In the data rows, 500 means zero.
Here are some rows, each followed by its group. Rows of different groups can look alike.
[659 564 551 386 416 423 612 648 504 389 674 499] cg
[614 475 638 466 377 450 609 442 520 480 526 618] jf
[347 457 432 491 584 578 443 574 614 460 526 529] gn
[315 470 443 474 584 539 439 581 645 428 525 532] gn
[466 536 342 637 622 694 308 434 495 683 534 362] md
[544 449 465 435 366 549 610 471 444 543 403 546] rm
[427 600 430 569 644 634 296 477 545 588 518 339] md
[431 563 397 600 655 652 306 467 530 627 536 351] md
[693 376 501 597 316 523 629 288 423 659 589 670] jf
[368 406 370 541 553 603 439 528 579 529 551 535] gn
[493 500 544 355 408 496 603 560 498 430 347 524] rm
[698 518 488 445 381 457 629 608 459 472 711 514] cg
[382 392 341 569 556 624 452 498 560 569 556 534] gn
[598 491 648 442 374 411 611 442 516 460 520 625] jf
[482 516 557 340 418 495 609 572 517 410 349 512] rm
[451 331 237 676 490 704 455 395 488 706 634 563] gn
[531 486 485 420 393 544 604 514 468 507 388 550] rm
[425 584 422 565 650 651 302 487 537 581 488 340] md
[566 519 720 378 402 386 599 501 563 374 465 599] jf
[373 533 570 572 647 355 411 454 441 439 324 436] lt
[378 522 554 585 629 374 412 445 441 454 329 427] lt
[418 607 437 542 658 624 309 506 562 559 510 330] md
[612 475 628 458 368 450 603 408 499 482 520 622] jf
[480 391 395 746 564 480 427 303 325 673 415 485] lt
[273 643 738 407 726 236 396 615 562 210 252 393] lt
[613 456 619 470 366 442 613 426 510 481 511 614] jf
[604 491 644 431 376 435 612 437 531 454 502 611] jf
[350 671 541 447 700 561 294 613 628 425 431 304] md
[429 577 430 572 659 638 301 502 539 581 503 335] md
[344 584 648 493 685 321 406 525 489 344 297 393] lt
[685 534 507 431 396 455 622 616 464 458 692 525] cg
[405 492 518 608 623 397 427 411 412 500 370 445] lt
[490 389 366 760 544 507 421 299 309 698 454 501] lt
[457 422 414 717 565 476 421 324 336 653 422 495] lt
[679 541 526 411 401 435 617 619 493 423 698 499] cg
[426 575 400 600 637 662 296 477 536 617 520 342] md
[417 487 510 635 609 424 420 403 394 524 371 465] lt
[627 601 610 339 437 380 617 703 539 338 661 503] cg
[435 318 255 658 494 657 449 410 516 683 610 575] gn
[362 660 536 463 702 550 286 587 625 445 457 306] md
[536 454 459 428 368 548 611 498 442 532 367 536] rm
[714 497 466 466 370 478 629 571 448 514 723 528] cg
[690 548 521 414 395 446 618 634 479 445 695 534] cg
[647 579 579 361 424 400 612 668 522 365 661 498] cg
[417 326 278 653 515 675 458 442 519 659 604 577] gn
[594 634 649 289 460 335 605 751 573 273 631 483] cg
[612 628 639 319 455 373 622 704 556 298 659 489] cg
[457 533 598 302 439 452 600 600 534 358 313 512] rm
[501 514 532 353 408 497 606 558 490 446 348 527] rm
[369 425 362 549 552 603 453 516 582 534 565 524] gn
[385 520 543 598 621 386 414 426 433 476 341 439] lt
[469 549 361 638 621 692 301 438 501 671 540 355] md
[410 368 300 618 520 647 454 453 550 620 592 549] gn
[388 505 536 598 627 398 411 444 419 478 351 440] lt
[391 509 534 628 619 405 416 426 420 492 352 458] lt
[454 424 411 719 561 471 427 323 336 641 406 482] lt
[416 343 275 638 499 669 460 418 521 651 607 574] gn
[654 438 564 514 345 480 616 368 459 556 543 625] jf
[421 453 475 660 587 440 416 394 376 562 377 459] lt
[454 442 452 692 587 442 426 365 367 593 406 476] lt
[613 614 644 295 455 360 614 736 566 284 634 491] cg
[409 480 500 636 615 425 414 407 392 522 370 452] lt
[646 585 584 358 433 399 625 669 521 357 684 504] cg
[401 516 529 602 629 390 412 435 426 470 343 443] lt
[576 412 418 469 357 585 616 448 420 603 408 562] rm
[316 469 452 461 597 528 444 588 647 431 494 517] gn
[569 519 704 387 404 375 610 483 558 381 485 597] jf
[422 470 483 654 595 420 412 381 392 546 374 466] lt
[522 458 470 423 364 561 613 480 457 533 397 548] rm
[408 468 498 635 608 404 406 411 405 523 363 450] lt
[344 665 541 467 704 552 287 603 611 439 446 301] md
[388 635 503 512 679 591 292 532 595 500 473 330] md
[362 396 352 559 557 611 455 508 580 556 561 549] gn
[492 398 381 751 552 483 424 306 322 674 428 491] lt
[565 416 420 467 351 580 619 443 424 600 415 562] rm
[360 406 354 551 554 622 446 495 582 547 552 547] gn
[628 600 607 341 433 379 619 687 539 340 665 496] cg
[622 455 603 474 348 450 613 393 491 509 537 631] jf
[323 469 445 479 601 542 443 579 644 438 524 517] gn
[432 458 457 684 597 465 425 363 361 595 394 481] lt
[691 532 516 428 390 454 625 609 473 450 695 522] cg
[400 624 468 532 672 601 295 551 582 520 498 325] md
[430 590 650 248 454 426 592 656 575 296 295 483] rm
[403 613 443 540 658 611 299 525 560 546 498 331] md
[691 363 468 607 305 544 625 284 406 677 593 671] jf
[742 455 415 516 345 519 638 534 413 571 751 562] cg
[395 490 536 597 625 386 417 436 421 477 337 442] lt
[416 603 433 552 662 632 292 512 550 565 511 343] md
[364 651 515 488 693 590 292 564 601 478 464 309] md
[698 534 518 420 397 455 624 626 484 453 705 510] cg
[492 516 545 341 418 483 610 558 508 425 330 527] rm
[595 485 651 438 375 417 607 448 508 450 497 613] jf
[510 500 541 364 412 490 603 557 501 443 323 526] rm
[532 578 787 309 422 325 602 550 620 285 443 569] jf
[360 557 600 545 642 330 400 488 464 406 315 417] lt
[480 521 329 663 610 721 303 408 478 711 561 380] md
[662 403 535 537 330 510 620 342 453 593 558 640] jf
[520 576 798 282 445 319 600 564 616 267 451 570] jf
[329 711 585 419 726 529 279 631 648 386 429 302] md
[551 442 453 440 384 558 614 465 440 550 372 551] rm
[341 462 412 498 585 571 450 557 620 468 526 514] gn
[564 436 436 454 360 586 612 449 436 574 413 549] rm
[347 441 406 510 566 574 451 535 600 494 524 536] gn
[540 554 734 351 421 369 595 523 577 342 472 593] jf
[378 637 511 479 707 559 292 570 617 466 460 332] md
[389 521 545 592 629 374 408 443 438 470 344 454] lt
[754 447 406 530 345 522 630 519 411 587 755 551] cg
[502 513 546 356 418 495 610 566 499 428 357 529] rm
[401 605 454 547 665 618 294 533 573 543 488 328] md
[411 356 288 609 510 640 450 439 532 632 597 568] gn
[602 648 662 271 464 324 609 747 579 263 631 483] cg
[407 493 516 626 618 416 421 406 411 511 367 470] lt
[370 396 352 570 540 612 448 506 573 554 560 546] gn
[674 545 525 420 411 442 621 632 482 439 703 514] cg
[576 678 711 234 484 295 606 787 609 193 608 471] cg
[454 438 424 706 582 474 427 364 353 618 392 480] lt
[502 505 515 368 405 516 608 540 487 450 348 536] rm
[410 375 323 584 541 630 450 472 568 588 560 546] gn
[580 417 415 468 363 592 613 444 403 597 419 560] rm
[522 480 495 397 388 513 607 500 465 490 375 524] rm
[586 504 679 406 402 389 600 457 543 411 504 609] jf
[305 480 449 458 597 557 438 585 645 423 492 508] gn
[363 564 591 541 656 334 396 485 468 403 311 443] lt
[432 594 420 582 653 644 302 493 543 600 513 335] md
[746 315 411 676 272 603 622 215 361 771 654 693] jf
[352 422 386 534 571 572 453 535 603 500 525 529] gn
[572 421 429 477 355 578 619 453 417 598 405 565] rm
[449 549 376 622 631 671 299 436 507 653 546 350] md
[427 575 411 582 654 649 297 471 538 610 511 353] md
[527 473 502 417 386 522 611 503 466 500 365 540] rm
[601 636 649 275 461 346 610 747 557 264 644 488] cg
[638 580 587 347 437 394 612 687 515 344 667 495] cg
[366 403 374 558 559 595 447 516 586 538 546 525] gn
[666 576 548 390 407 409 619 651 505 400 681 504] cg
[619 439 622 473 363 443 610 406 507 503 517 619] jf
[724 470 442 506 358 502 635 553 415 552 735 554] cg
[345 544 609 523 663 332 400 498 461 388 298 423] lt
[383 649 494 505 694 564 284 552 598 489 472 327] md
[312 585 664 483 682 307 405 538 502 320 282 404] lt
[402 495 511 613 618 402 421 404 412 502 364 458] lt
[376 534 564 576 639 371 412 449 450 442 332 447] lt
[576 512 683 402 395 411 604 447 544 416 502 611] jf
[401 614 442 543 671 613 290 522 572 541 490 335] md
[674 387 531 552 326 509 617 327 443 608 578 648] jf
[519 471 271 730 584 747 311 342 448 798 600 389] md
[348 669 533 458 717 553 280 589 620 436 466 302] md
[358 655 511 479 697 574 291 577 607 467 470 309] md
[430 332 250 667 492 686 459 407 506 686 604 566] gn
[300 483 477 451 608 526 435 606 650 401 515 511] gn
[617 355 334 568 321 642 617 370 350 709 444 595] rm
[297 487 478 441 611 528 444 613 653 399 494 505] gn
[643 436 569 523 340 473 612 363 465 565 561 642] jf
[514 583 784 295 441 322 597 572 610 280 446 571] jf
[710 349 460 632 285 567 624 264 392 706 601 675] jf
[666 546 534 402 398 431 626 651 493 422 687 517] cg
[416 474 505 635 607 405 415 411 395 531 357 468] lt
[208 737 863 295 763 180 388 728 636  78 192 351] lt
[600 364 372 526 338 627 628 403 373 666 417 577] rm
[390 513 541 604 635 372 409 430 431 474 340 440] lt
[531 461 498 402 383 530 609 511 469 499 362 541] rm
[403 357 306 607 524 642 448 459 538 620 584 558] gn
[469 529 589 314 429 458 614 602 537 380 331 506] rm
[611 461 622 464 370 455 614 410 501 494 511 630] jf
[616 602 608 331 445 364 616 702 545 319 665 488] cg
[395 377 313 594 539 642 455 471 557 596 569 556] gn
[666 564 561 369 411 417 622 665 513 383 681 513] cg
[348 442 404 517 569 565 443 529 600 494 536 539] gn
[555 447 448 457 365 573 614 450 431 560 423 553] rm
[720 485 448 485 376 482 624 567 437 529 738 541] cg
[387 520 551 591 635 377 418 443 429 460 344 446] lt
[602 374 365 527 334 624 636 403 393 659 428 564] rm
[427 566 419 592 646 644 289 481 537 611 521 342] md
[560 419 434 452 355 587 613 442 423 581 393 564] rm
[616 609 624 327 438 370 620 710 549 316 667 500] cg
[610 361 357 539 331 630 619 375 376 672 424 579] rm
[507 500 301 695 597 732 315 394 458 744 558 368] md
[536 569 760 333 428 344 600 514 583 313 444 582] jf
[345 573 620 526 657 335 406 491 474 381 297 424] lt
[382 509 552 589 630 385 422 459 426 462 345 441] lt
[461 428 438 699 582 455 416 352 365 606 395 478] lt
[553 540 728 357 409 365 597 510 578 343 477 586] jf
[450 327 272 661 501 681 452 403 508 675 624 574] gn
[424 353 282 625 516 663 455 434 536 645 588 564] gn
[392 363 313 595 543 641 452 478 552 607 565 561] gn
[442 577 639 265 444 430 600 639 567 314 304 496] rm
[416 485 515 636 620 408 416 410 408 518 361 464] lt
[682 388 503 578 321 538 615 317 417 645 582 656] jf
[580 653 672 263 479 318 613 764 582 237 608 471] cg
[567 430 447 459 362 583 614 456 427 583 405 571] rm
[372 405 342 572 541 609 452 500 564 566 565 543] gn
[591 383 382 513 339 617 614 399 397 644 444 582] rm
[334 426 415 495 573 552 440 541 615 473 527 506] gn
[652 566 572 368 425 391 616 677 526 357 670 493] cg
[362 560 586 552 648 349 408 506 460 395 330 428] lt
[401 618 465 548 663 612 294 534 572 546 499 326] md
[352 545 595 536 659 341 403 488 476 400 333 425] lt
[645 431 555 532 321 500 615 358 455 570 554 637] jf
[612 362 360 547 327 623 621 397 371 677 453 600] rm
[469 288 196 710 478 728 455 364 459 762 629 571] gn
[375 652 499 489 691 587 301 563 594 485 470 319] md
[712 504 472 454 376 467 627 583 454 502 717 525] cg
[509 485 294 706 598 730 305 388 456 768 579 383] md
[315 479 446 467 579 560 447 587 635 428 513 508] gn
[643 582 587 357 438 390 619 696 533 352 667 497] cg
[498 483 516 367 403 525 610 527 485 457 362 531] rm
[570 529 711 373 398 378 610 475 560 384 498 589] jf
[640 439 601 495 359 467 614 392 487 529 546 628] jf
[375 407 352 567 557 595 447 507 572 549 552 537] gn
[667 555 543 393 412 422 622 648 492 409 690 509] cg
[570 527 699 386 392 391 601 480 557 390 505 588] jf
[618 605 608 320 444 350 620 706 545 316 659 470] cg
[442 580 391 605 644 663 301 453 537 627 543 338] md
[565 523 681 397 400 397 602 482 561 397 490 597] jf
[483 520 313 686 607 723 310 372 463 732 573 377] md
[368 533 577 552 635 359 406 476 463 424 324 437] lt
[372 403 356 562 545 600 452 522 591 537 550 536] gn
[585 519 695 391 388 391 604 465 546 399 499 594] jf
[699 521 484 453 384 458 628 596 458 488 728 531] cg
[346 565 615 523 662 341 405 518 479 381 331 425] lt
[429 471 478 657 596 441 414 395 388 551 396 453] lt
[362 401 367 544 554 594 437 522 578 533 563 541] gn
[449 477 473 661 594 429 425 383 381 557 385 467] lt
[579 496 678 418 398 394 601 475 549 414 480 591] jf
[319 455 424 496 580 563 444 558 623 465 542 531] gn
[684 538 504 429 393 442 630 623 473 459 708 515] cg
[399 505 515 617 603 417 421 409 396 510 357 464] lt
[302 622 686 464 677 294 402 568 516 292 274 403] lt
[604 647 657 287 455 338 610 733 564 267 637 491] cg
[375 536 558 563 647 368 420 469 440 439 355 447] lt
[397 620 482 524 685 593 291 515 587 514 490 312] md
[566 527 719 369 406 372 600 495 564 373 485 593] jf
[507 492 530 362 418 509 607 547 481 457 353 531] rm
[627 425 575 516 333 475 617 365 466 548 526 642] jf
[566 412 420 484 351 592 613 448 412 599 405 559] rm
[543 563 753 346 416 340 606 534 581 336 467 584] jf
[509 479 275 717 583 738 314 362 431 786 582 376] md
[702 518 494 446 380 457 625 601 457 480 710 535] cg
[747 472 410 522 349 529 639 544 405 588 759 556] cg
[621 632 631 325 440 354 614 714 555 301 652 491] cg
[555 442 456 447 371 571 615 464 436 552 383 556] rm
Which other group has its centre nearest to the centre of group rm?
jf
Which group is second nearest to each row below, going by the distance to the group's nearest row?
[358 659 518 466 696 580 288 565 609 463 462 311] >> gn
[684 387 508 577 312 520 623 306 430 630 590 659] >> rm
[488 507 539 345 426 478 600 570 506 423 345 519] >> jf
[461 551 368 633 621 694 306 450 492 668 554 360] >> gn
[434 574 404 590 640 660 300 468 536 621 513 358] >> gn
[313 484 474 436 612 542 442 614 649 403 502 504] >> md
[529 486 508 392 384 530 607 529 477 490 368 537] >> jf
[671 544 529 412 412 428 621 648 489 418 685 512] >> jf
[391 625 705 192 487 380 594 700 607 225 247 482] >> jf
[414 359 318 608 522 651 452 446 546 618 567 560] >> md
[625 444 612 474 351 445 610 402 497 505 534 630] >> rm
[543 446 458 436 373 553 612 492 443 539 381 552] >> jf
Which group is nearest to each row below, going by the distance to the group's nearest row?
[724 498 461 482 363 480 627 562 443 522 732 534] >> cg
[508 497 533 356 408 498 608 530 492 449 353 530] >> rm
[395 609 464 545 659 606 290 528 576 540 512 337] >> md
Which other group has its centre nearest to the centre of group jf?
rm
Which group is second nearest to each row below, going by the average distance to the group's rows?
[342 674 563 436 722 538 287 625 646 402 444 286] >> lt
Which other group has its centre nearest to the centre of group md?
gn
Which group is nearest to each row below, going by the distance to the centre of the group?
[414 364 288 622 520 649 453 437 536 637 592 556] >> gn
[457 419 420 716 571 479 425 331 338 629 409 490] >> lt
Which group is nearest to each row below, going by the average distance to the group's rows?
[601 474 638 445 373 441 619 435 512 470 521 617] >> jf
Which other group has its centre nearest to the centre of group cg?
jf
Which group is second nearest to each row below, going by the distance to the centre of the group?
[553 539 721 362 405 375 594 515 569 363 480 592] >> cg
[375 406 357 559 549 604 454 503 581 548 564 541] >> md
[376 428 370 551 552 606 444 506 572 540 555 545] >> md
[631 453 596 480 349 465 614 393 490 515 538 625] >> rm
[727 511 458 479 373 485 632 570 442 524 728 544] >> jf
[460 427 414 702 580 466 425 333 346 619 389 482] >> gn
[414 352 298 614 522 638 454 459 541 621 597 562] >> md
[631 432 583 497 344 474 615 387 478 530 547 638] >> rm
[530 566 772 306 428 336 596 555 613 290 450 580] >> cg
[348 677 563 442 710 537 287 610 631 419 439 300] >> lt
A new table starts here, with new groups. Each row is followed by its group. Groups can overlap.
[548 566 532 565 747 508 723 480 729 437 786 561] 1
[616 495 479 556 402 632 612 464 545 610 457 363] 2
[500 468 668 621 358 456 409 457 692 261 369 293] 1
[549 377 465 586 356 470 393 506 341 298 314 438] 3
[410 401 385 401 289 441 500 567 517 274 209 520] 4
[244 372 579 485 345 585 369 551 449 424 437 369] 5
[630 608 523 477 777 430 711 609 452 760 674 815] 6
[528 517 575 465 496 351 522 396 431 492 444 557] 6
[445 465 630 532 522 366 347 479 333 412 442 474] 6
[589 530 533 463 602 378 491 480 427 657 452 528] 6
[298 347 458 632 300 561 311 452 475 489 426 347] 5
[453 538 456 612 566 524 465 581 691 545 418 657] 4
[314 409 400 522 427 646 408 449 482 442 531 344] 5
[408 482 679 352 479 317 497 451 439 462 466 467] 6
[563 379 499 522 352 455 418 426 245 447 230 423] 3
[521 650 540 530 621 555 701 553 836 399 694 605] 1
[598 310 606 599 287 505 428 454 704 271 499 418] 1
[472 571 630 712 587 629 670 448 789 360 584 513] 1
[432 474 501 430 452 615 399 533 420 592 621 389] 5
[595 532 613 557 657 483 686 468 746 415 694 605] 1
[615 495 470 584 479 405 517 497 312 431 394 424] 3
[378 385 527 453 438 538 483 479 414 505 496 332] 5
[578 563 484 382 552 271 457 529 326 518 521 451] 6
[474 515 586 469 540 358 556 513 440 510 530 566] 6
[555 449 618 613 738 479 767 467 756 574 700 632] 1
[391 428 576 621 265 656 275 542 503 321 409 413] 5
[588 464 663 425 601 462 567 495 478 605 544 544] 6
[421 661 645 425 640 411 564 511 432 459 571 611] 6
[649 467 379 597 440 427 480 425 397 442 357 416] 3
[297 457 448 581 328 575 352 449 511 432 446 265] 5
[494 448 617 542 481 358 404 463 508 484 371 554] 6
[579 581 482 380 609 399 490 617 491 451 488 541] 6
[408 539 377 537 388 647 466 426 523 417 534 388] 5
[409 411 415 495 463 619 510 443 464 462 488 468] 5
[512 325 397 469 399 569 440 583 491 687 411 323] 5
[513 444 485 470 430 599 562 567 527 463 594 405] 2
[638 499 456 575 509 476 532 342 375 484 448 549] 3
[496 449 488 445 436 509 380 537 468 543 514 342] 5
[444 483 434 541 476 571 401 449 448 556 574 435] 5
[451 487 440 565 394 353 467 567 635 397 240 409] 4
[538 446 529 588 493 455 509 388 282 530 455 540] 3
[641 627 522 526 621 391 554 502 583 509 631 520] 6
[440 411 428 521 411 639 356 531 599 467 567 399] 5
[591 603 501 694 636 625 609 509 654 440 644 607] 1
[487 447 615 491 519 424 447 573 432 395 404 500] 6
[544 600 370 486 671 392 699 638 606 612 522 717] 4
[525 499 523 449 490 450 542 793 606 420 270 622] 4
[636 600 542 519 623 325 442 394 429 552 561 597] 6
[392 531 509 579 375 657 286 418 465 486 473 314] 5
[352 401 530 420 397 631 366 432 522 467 575 287] 5
[640 541 501 404 550 428 568 397 432 570 483 610] 3
[558 690 422 650 776 770 807 526 675 618 774 851] 1
[358 439 267 537 408 642 437 482 557 626 570 455] 5
[290 433 420 502 488 664 385 514 469 556 660 364] 5
[454 441 540 489 233 387 508 554 630 278 258 555] 4
[361 539 548 490 542 412 467 459 400 612 479 569] 6
[347 597 447 554 515 311 585 564 663 498 234 633] 4
[232 456 464 486 549 662 491 421 510 531 584 408] 5
[474 395 508 635 344 469 417 360 366 376 350 532] 3
[772 383 561 534 424 518 405 432 346 530 316 486] 3
[246 477 492 542 423 541 436 452 421 595 547 358] 5
[515 560 557 434 572 264 494 527 461 675 537 639] 6
[521 474 539 508 374 456 488 407 316 387 371 425] 3
[788 448 454 457 524 508 523 402 276 676 366 538] 3
[409 491 458 450 487 347 638 608 597 468 268 682] 4
[509 485 656 540 651 345 550 386 436 589 487 665] 6
[579 609 606 463 625 429 513 400 592 574 622 606] 6
[379 558 271 508 504 641 376 519 535 622 592 527] 5
[326 516 414 514 510 640 394 546 497 566 621 339] 5
[547 644 375 356 506 482 594 640 708 448 401 586] 4
[328 568 457 503 671 378 609 659 621 493 449 631] 4
[471 445 377 509 461 603 441 490 534 653 524 428] 5
[390 500 663 507 535 416 455 518 500 499 424 613] 6
[456 477 653 563 513 334 411 505 564 384 459 413] 6
[429 634 398 428 567 340 636 600 539 613 339 670] 4
[438 561 292 617 574 618 492 441 459 566 568 413] 5
[419 503 628 457 392 586 533 550 656 522 527 306] 2
[654 585 565 635 664 515 728 566 643 506 712 518] 1
[396 485 318 519 569 646 472 509 529 588 632 391] 5
[474 396 350 412 430 655 303 433 521 688 556 333] 5
[308 389 533 395 245 615 318 533 516 305 447 212] 5
[451 535 506 405 552 612 530 615 596 622 697 431] 2
[553 615 563 392 528 640 580 517 446 552 635 474] 2
[576 751 335 571 721 435 683 551 730 585 560 618] 4
[375 442 530 372 425 623 432 483 483 517 521 308] 5
[499 583 295 416 456 600 459 453 437 419 582 549] 7
[607 614 525 687 624 458 768 494 706 423 622 653] 1
[479 430 599 476 468 374 366 438 413 328 409 497] 6
[586 619 370 451 535 673 477 598 380 589 558 648] 7
[566 462 361 458 483 684 587 532 420 516 654 550] 7
[382 469 625 381 554 341 500 500 417 650 468 573] 6
[296 327 452 602 340 579 292 428 466 460 409 419] 5
[575 540 446 533 606 429 562 390 467 532 484 578] 3
[307 335 549 528 367 637 383 433 395 474 526 437] 5
[591 512 636 369 530 319 430 539 471 601 530 616] 6
[568 534 506 456 657 394 519 425 449 613 598 629] 6
[530 452 497 471 328 632 383 469 403 529 382 416] 5
[380 606 350 497 503 611 515 527 511 658 669 500] 5
[517 464 545 358 436 435 401 463 447 563 404 508] 6
[646 400 529 410 301 701 406 560 494 312 523 418] 7
[551 650 401 467 540 385 634 643 608 552 425 655] 4
[388 636 632 362 465 328 422 521 481 398 361 458] 6
[486 530 397 550 449 485 570 346 344 577 488 553] 3
[389 488 575 348 483 291 471 407 365 525 398 539] 6
[721 711 552 622 857 649 813 488 680 838 907 742] 1
[372 449 314 576 407 689 291 502 522 476 514 282] 5
[601 434 425 530 534 505 515 381 322 602 497 493] 3
[572 538 631 433 552 358 543 496 512 544 549 582] 6
[591 594 627 621 580 643 690 550 781 390 601 556] 1
[532 576 384 534 573 622 640 637 580 764 552 465] 2
[367 416 504 526 509 529 339 504 534 663 561 379] 5
[606 500 479 414 416 657 541 684 436 455 657 560] 7
[787 577 394 602 790 503 613 448 388 761 615 733] 3
[381 508 457 550 434 596 317 463 495 542 423 382] 5
[498 576 535 384 702 409 616 516 418 649 657 703] 6
[385 362 432 351 423 588 385 545 502 450 428 335] 5
[764 349 469 569 520 421 544 428 262 599 480 487] 3
[679 521 564 558 522 513 494 364 421 473 493 450] 3
[702 611 583 562 600 596 725 464 627 340 674 609] 1
[618 397 495 485 549 673 486 550 483 599 702 541] 7
[285 417 600 471 281 617 308 459 437 387 458 342] 5
[528 347 581 388 230 686 364 556 421 204 386 369] 7
[535 508 623 554 429 608 545 448 684 456 534 533] 1
[567 357 544 425 276 646 510 665 496 332 464 458] 7
[524 408 623 529 478 291 411 464 368 419 432 413] 6
[449 534 433 422 597 538 578 576 526 691 635 498] 2
[471 638 446 458 582 353 631 555 408 539 404 708] 4
[404 508 634 484 527 511 538 484 521 691 512 511] 6
[665 612 520 593 707 473 584 514 426 746 587 691] 6
[413 430 512 532 481 602 443 487 510 557 576 395] 5
[250 434 362 618 342 602 318 423 500 384 450 373] 5
[289 415 464 555 241 485 215 456 479 252 387 236] 5
[525 567 410 534 517 366 673 639 545 413 323 625] 4
[551 576 510 546 641 524 576 495 671 432 664 652] 1
Which group is second nearest to each row below, going by the average distance to the group's rows?
[550 553 525 679 448 528 590 511 753 328 437 514] -> 4
[453 515 487 516 525 383 746 654 533 437 349 670] -> 6
Which group is second nearest to each row below, going by the distance to the centre of the group?
[416 478 547 287 433 496 568 541 537 496 361 679] -> 6
[301 401 387 478 240 657 361 408 422 380 479 286] -> 7
[477 645 360 625 698 717 452 440 531 727 756 591] -> 1
[449 626 706 434 545 324 520 479 586 557 554 645] -> 4
Which group is nearest to each row below, going by the average distance to the group's rows?
[589 484 380 356 384 680 467 600 531 418 512 528] -> 7
Which group is nearest to each row below, going by the distance to the group's nearest row?
[371 434 396 496 415 570 407 479 509 492 589 337] -> 5
[469 529 500 456 510 646 558 493 573 536 591 362] -> 2
[522 373 561 428 458 339 453 487 415 496 405 516] -> 6
[409 516 387 459 527 631 449 518 497 671 589 464] -> 5
[688 483 452 525 596 667 605 584 514 630 674 405] -> 7
[540 582 311 341 308 614 455 548 509 409 449 434] -> 7
[614 527 352 311 297 599 453 477 494 438 482 560] -> 7
[616 540 542 347 654 366 511 451 546 654 548 655] -> 6
[366 664 334 382 501 350 573 551 474 513 365 663] -> 4
[617 546 418 536 556 369 522 429 404 570 466 515] -> 3
